In the rows, 128 means zero.
A single turn carries every row of the set below to another of its rows. Some are shown first; where does it send the rows asked next?
Gusuf: [132 143 124 133 128 155 116  99 131  81 154 131 107 112 165 104 126 121
 127 164 118]
Nuge: [123 126 150 158 161 120 100 142 125 132 115  81 135 146 134 138 161 122
 129 109 132]
pozem: [115 118 141  99  92 128 109 130 132 105 130 130 126 139  91 140 116 123
 154 127 131]
Fudav: [110 112 155  84 108 132 118 132 120  87 117 127 125 135 102 130 121 106
 140 115 127]
til: [101 125 102 130 144 129 117 128 117 109 133  97 129 134 149 135 181  97
 116  93 112]
nese: [122 121 119 153 202 134 131 112 127 117 138 128 140 135 149 137 137 102
 141 111 106]
kip: [140 145 125 187 162 141 133 123 111 128 142 144 144 144 151 137 118 117
 157 138 108]
bader: [110 130 156 109  88 129 108 140 121  88 126 132 104 132 105 130 136 120
 137 120 131]
Tol: [101 147  95 144  90 124 122 133 133 139 147 109 137 135 174 133 133 113
 134 113 133]
tid: [148 151 139  76 125 125 127 112 140 126 112 109 108 130 145 126 135  95
 109  96 134]
mogu: [179 132 127  96 130 139 125 105 130 143 112 126 134 140 104 148 128 117
 140 135 104]
kiv: [110 108 149  91 106 124 115 139 132  98 129 143 108 115 100 141 132 124
 136 126 116]
sodi: [146 132 103 108 153 144 130 112 138  76 164 110 121 120 139 118 116  99
 128 153 118]
gari: [135 123 152 125 143  97 130 153 136 160 132 113 143 110 168 142 109 131
 132 123 131]
pom: [150 125 176 139 147 114 133 155  97 143 112 127 147 117 163 137 119 128
 133 135 115]
mizab: [140 132 131 139 119 127 137 138  71 128 131 157 131 113 161 139 155 120
 133 138  89]
baf: [127 135 128 116 107 170 116 116 150 139  88 104 126 156 141 129 118  95
 115 130 117]
gug: [ 99 146 124 181 163 140 126 132 134 122 139 130 114 134 179 126 132 102
 126 115 122]
lozo: [144 122 170 152 161 130 116 142  91 129 101 102 153 146 138 136 143 118
 138 125 118]
lonub: [115 130 137 149 141 107 106 149 153 155 131  87 133 132 152 142 131 130
 130 114 142]
sug: [169 172 142 123  85 134 121 124 126 140 119 133 100 135 137 133 131 122
 125 131 126]
Gep: [137 129 108  95 124 100 143 119 107 142 153 135 156 112 167 141 122 114
 146 112 119]
Nuvir: [128 141 115 110 161 141 104 111 102 103 157 138  83 125 139 116 134  90
 125 157 130]
keba: [124 116 109 142 136 154 122 122  81 123 114 115 165 158 132 140 149  96
 145 130  97]
rerom: [145 156 134 155 174 108 144 129 110 117 158 148 119 117 168 132 132 112
 140 109 120]
Riv: [136 147  98 136 134 156 114 132 119 100 159 119 103 142 132 122 109  88
 131 173 127]
silil: [127 134 118 110 147 155 103  80 111 107 148 133 122 136 149 107 108 103
 147 162 133]
las: [145 127 138 117 132 155 118 124 140 126  98 129  96 121 126 141 164 116
 101 134  87]
zenug: [123 148 118 148 166 123 139 119 127 132 149 125 146 145 171 128  95  93
 151 107 140]
geneg: [103 112 153 108  88 145 116 144 125 100 114 139 119 133 108 134 113 117
 139 138 117]

kip moves to zenug
sug moves to baf
geneg moves to pozem
Now find these:
lozo moves to gari
silil moves to sodi
mizab moves to Tol

